Look-ups in named tables: a row name and a column name give one cell, copied from the table.

dufal:
cols = sal, davik, raz, pira, ruv
viga: [1.6, 8.7, 4.9, 4.3, 4.5]
tokobu: [5.2, 4.2, 5.6, 4.7, 4.0]
birefo: [5.8, 1.9, 4.0, 3.7, 4.1]
gidi: [0.8, 3.4, 1.4, 2.5, 9.5]
fikigem: [6.1, 5.9, 6.1, 5.9, 3.9]
loz: [9.4, 3.8, 3.1, 3.6, 1.9]
miv: [3.1, 7.1, 4.6, 2.8, 3.3]
zilif: [3.4, 0.8, 3.3, 3.8, 5.0]
tabeb: [5.8, 8.3, 5.8, 3.5, 0.3]
gipak: [3.2, 7.0, 6.2, 6.3, 5.9]
nav: [8.3, 4.5, 6.4, 3.9, 0.3]
kedug: [6.2, 1.5, 3.0, 3.6, 4.6]

viga, pira: 4.3
tokobu, pira: 4.7
loz, davik: 3.8
fikigem, sal: 6.1
viga, ruv: 4.5
zilif, raz: 3.3
tabeb, pira: 3.5

zefire =
	tuzane	kovoz	vom
zib	54	123	117
zokegu	72	196	61
limir	131	28	84
kibute	18	169	31
supo	152	46	107
bas	40	164	10

kibute, vom: 31
limir, vom: 84
supo, tuzane: 152
bas, vom: 10
limir, kovoz: 28
bas, tuzane: 40
zib, vom: 117

zopad =
|  | dok | nesil | fos | penug | fizit |
|---|---|---|---|---|---|
| gamim | 4.8 | 5.4 | 7.2 | 4.7 | 2.8 |
| ziz | 5.2 | 1.6 | 9.0 | 1.0 | 4.6 |
| zude | 5.4 | 4.6 | 3.6 | 4.9 | 5.6 |
| pagi | 4.0 | 3.0 | 4.7 | 2.7 | 3.6 |
| zis | 5.5 | 2.4 | 5.5 | 1.8 | 4.5 |
| potusi | 4.8 | 7.3 | 9.7 | 7.1 | 3.2 |
| muv | 4.3 | 5.9 | 2.6 | 5.7 | 3.0 |
| piruve | 5.1 | 5.5 | 3.4 | 6.0 | 4.9 |
| laleg | 5.9 | 2.0 | 2.0 | 1.8 | 4.9 |
| pel | 2.9 | 4.8 | 2.3 | 5.5 | 5.4 |
| zuz | 6.0 | 5.9 | 5.2 | 5.4 | 3.1 |
| puned | 5.6 | 4.8 | 3.8 | 4.9 | 4.1 |
| gupi | 4.6 | 4.1 | 8.0 | 4.1 | 4.3 |

fizit of ziz: 4.6
fizit of laleg: 4.9
nesil of ziz: 1.6
fos of potusi: 9.7
nesil of muv: 5.9
penug of zude: 4.9
penug of laleg: 1.8
dok of gupi: 4.6

masuna:
,fumi,ninus,duz,buzevu
fopon,137,124,43,101
lotor,85,209,121,127
ger,110,208,109,126
zuk,22,135,145,118
keni,115,115,115,115
darak,222,101,110,91
zapab,68,106,114,239
mur,82,108,24,142
nav,104,47,131,130
pevugan,128,100,45,127
musup,133,110,106,100
giva,136,114,38,105
koseme,108,134,131,58
pagu,208,109,111,123

What is the buzevu of keni in masuna? 115
What is the buzevu of mur in masuna? 142
What is the fumi of zuk in masuna? 22
What is the fumi of koseme in masuna? 108
What is the buzevu of zapab in masuna? 239
What is the fumi of pevugan in masuna? 128
What is the duz of zuk in masuna? 145
What is the buzevu of pevugan in masuna? 127
What is the fumi of lotor in masuna? 85
What is the buzevu of nav in masuna? 130
What is the duz of keni in masuna? 115
What is the duz of darak in masuna? 110
What is the fumi of ger in masuna? 110
What is the buzevu of giva in masuna? 105
What is the ninus of koseme in masuna? 134
What is the ninus of keni in masuna? 115
What is the duz of fopon in masuna? 43
What is the buzevu of musup in masuna? 100
Which row has the largest fumi? darak

fut =
,radezu,dusa,naz,tiv,leb,tekopip
lum,0.6,0.1,0.4,0.5,0.2,0.2
puvi,0.4,0.1,0.6,0.2,0.7,0.1
tobuf,0.3,0.3,0.3,0.6,0.7,0.5
setana,0.3,0.2,0.6,0.1,0.0,0.2
bozuni,0.2,0.5,0.2,0.4,0.6,0.5
dokiguv,0.6,0.2,0.0,0.1,0.5,0.7
suvadom,0.4,0.8,0.2,0.2,0.3,0.2

tiv of puvi = 0.2
tekopip of bozuni = 0.5
naz of puvi = 0.6
tiv of tobuf = 0.6
tiv of suvadom = 0.2
tekopip of tobuf = 0.5
tiv of dokiguv = 0.1
leb of dokiguv = 0.5
radezu of bozuni = 0.2
dusa of puvi = 0.1
radezu of lum = 0.6
leb of lum = 0.2
Row with the largest tiv: tobuf

ropeze.csv
,bovabi,vurepam,pamokup,rikap,tolu,kademe,podu
renekiv,39.306,90.092,76.850,16.927,45.923,58.238,24.462
duge,58.272,88.726,51.484,19.458,15.030,56.220,44.647
gar,63.840,40.457,45.981,22.430,87.423,60.425,85.813
vel,72.225,27.268,33.214,42.618,40.799,39.193,95.953
ket,52.771,15.358,40.101,40.800,61.681,85.930,92.180
ralo,58.139,65.065,11.690,7.908,41.482,33.408,63.507
gup,39.360,62.072,50.117,50.009,15.177,90.683,11.031
pobun,55.631,28.392,33.553,87.996,23.557,56.863,28.686
vuz,70.691,76.338,66.484,35.784,80.523,73.921,78.202
moz,78.569,86.187,89.749,9.972,31.088,39.365,88.892
dufep,43.635,20.115,38.530,9.534,46.607,55.491,94.416
koz,78.226,91.333,52.356,76.021,18.872,48.553,30.304

kademe of duge: 56.220
podu of gup: 11.031
bovabi of pobun: 55.631
tolu of duge: 15.030
kademe of pobun: 56.863
pamokup of vuz: 66.484
rikap of vuz: 35.784
pamokup of gar: 45.981

ges =
	naz	dobuden	bek	bov	tef	badumo	dilalu
zar	20	21	23	21	22	24	88
migeguv	21	20	21	22	79	85	86
napegi	21	22	86	86	86	86	85

zar, bov: 21
zar, tef: 22
napegi, dobuden: 22
migeguv, badumo: 85
migeguv, bek: 21
zar, dilalu: 88

kidek.csv
,galidi,kigin,vap,rav,tivez,bodabed,ruda
depo,131,97,116,84,32,122,91
mapuf,118,40,138,98,32,134,76
ranolu,113,77,131,97,28,120,92
kofuv,129,149,103,118,118,108,125
sir,156,16,189,207,42,154,52
pudedod,123,87,117,215,143,89,106
kaseg,124,155,86,207,142,63,119
medabob,112,88,117,120,101,115,112

ruda of pudedod is 106
vap of ranolu is 131
galidi of ranolu is 113
galidi of pudedod is 123
kigin of medabob is 88
rav of pudedod is 215
ruda of depo is 91
rav of mapuf is 98
bodabed of mapuf is 134
bodabed of medabob is 115
rav of kofuv is 118
ruda of ranolu is 92
vap of pudedod is 117
galidi of kofuv is 129
bodabed of depo is 122
vap of sir is 189
ruda of kofuv is 125

detaz =
      lape   maz   lir  sukoda  kimik  nir  vudu  sezade
mubo   454    47   555    -258     -4  -32   -11       9
laz    275  -270   555       7    106  -32  -568     193
besa   409   285  -182     405   -300   15   -51     378

What is the lir of laz in detaz? 555
What is the lir of besa in detaz? -182
What is the vudu of besa in detaz? -51
What is the nir of besa in detaz? 15
What is the sezade of besa in detaz? 378
What is the sezade of mubo in detaz? 9
What is the sukoda of laz in detaz? 7
What is the sukoda of besa in detaz? 405
What is the kimik of besa in detaz? -300
What is the lape of besa in detaz? 409
What is the kimik of laz in detaz? 106
What is the maz of besa in detaz? 285
What is the kimik of mubo in detaz? -4
What is the nir of laz in detaz? -32
What is the lir of mubo in detaz? 555
What is the maz of mubo in detaz? 47
What is the sukoda of mubo in detaz? -258

savat =
fields: feb, nidit, pek, fitanu
bepani: [80, 8, 118, 67]
gifator: [99, 99, 99, 99]
dop: [135, 173, 71, 200]
pog: [3, 117, 3, 12]
numasa: [100, 174, 133, 12]
non: [39, 104, 107, 63]
zes: [122, 189, 132, 50]
paz: [247, 88, 227, 8]
sapu: [137, 189, 141, 66]
lopesi: [128, 74, 133, 141]
divo: [120, 160, 49, 181]
pina: [30, 90, 125, 78]

What is the fitanu of divo in savat?
181
What is the fitanu of sapu in savat?
66
What is the nidit of divo in savat?
160
What is the nidit of numasa in savat?
174
What is the fitanu of numasa in savat?
12
What is the nidit of bepani in savat?
8
What is the feb of gifator in savat?
99
What is the feb of numasa in savat?
100
What is the feb of paz in savat?
247
What is the nidit of pina in savat?
90
What is the feb of pog in savat?
3
What is the pek of sapu in savat?
141
What is the fitanu of bepani in savat?
67
What is the fitanu of non in savat?
63
What is the pek of paz in savat?
227
What is the feb of divo in savat?
120
What is the pek of non in savat?
107
What is the pek of dop in savat?
71

fufi:
        dugogu  kal  naz  zimon  fovip  fol  vep  tivalu  feku
bokev      273  418  378    574    409  211  532     542   779
lur        666  380  563    461    398  466   81     164   630
sivate     515  447  628    454    303  450  211      58   555

zimon of lur is 461
dugogu of bokev is 273
vep of bokev is 532
kal of bokev is 418
feku of sivate is 555
fovip of lur is 398
tivalu of sivate is 58
vep of lur is 81
naz of lur is 563
tivalu of bokev is 542
zimon of bokev is 574
naz of bokev is 378
fol of sivate is 450
fovip of bokev is 409

Table gulav
|  | nomu | zodupuf | zap | poben | nev | navo | poz | rivivov |
|---|---|---|---|---|---|---|---|---|
| tor | 113 | 78 | 59 | 240 | 105 | 65 | 144 | 95 |
| kupekod | 179 | 67 | 64 | 175 | 110 | 103 | 147 | 109 |
| zav | 12 | 164 | 196 | 98 | 73 | 134 | 125 | 89 |

What is the zap of tor in gulav? 59
What is the rivivov of kupekod in gulav? 109
What is the nomu of tor in gulav? 113
What is the poben of zav in gulav? 98
What is the poz of tor in gulav? 144
What is the nev of zav in gulav? 73
What is the navo of kupekod in gulav? 103
What is the zodupuf of tor in gulav? 78
What is the nomu of kupekod in gulav? 179
What is the rivivov of tor in gulav? 95
What is the nev of tor in gulav? 105
What is the poben of kupekod in gulav? 175
What is the navo of zav in gulav? 134
What is the poz of kupekod in gulav? 147

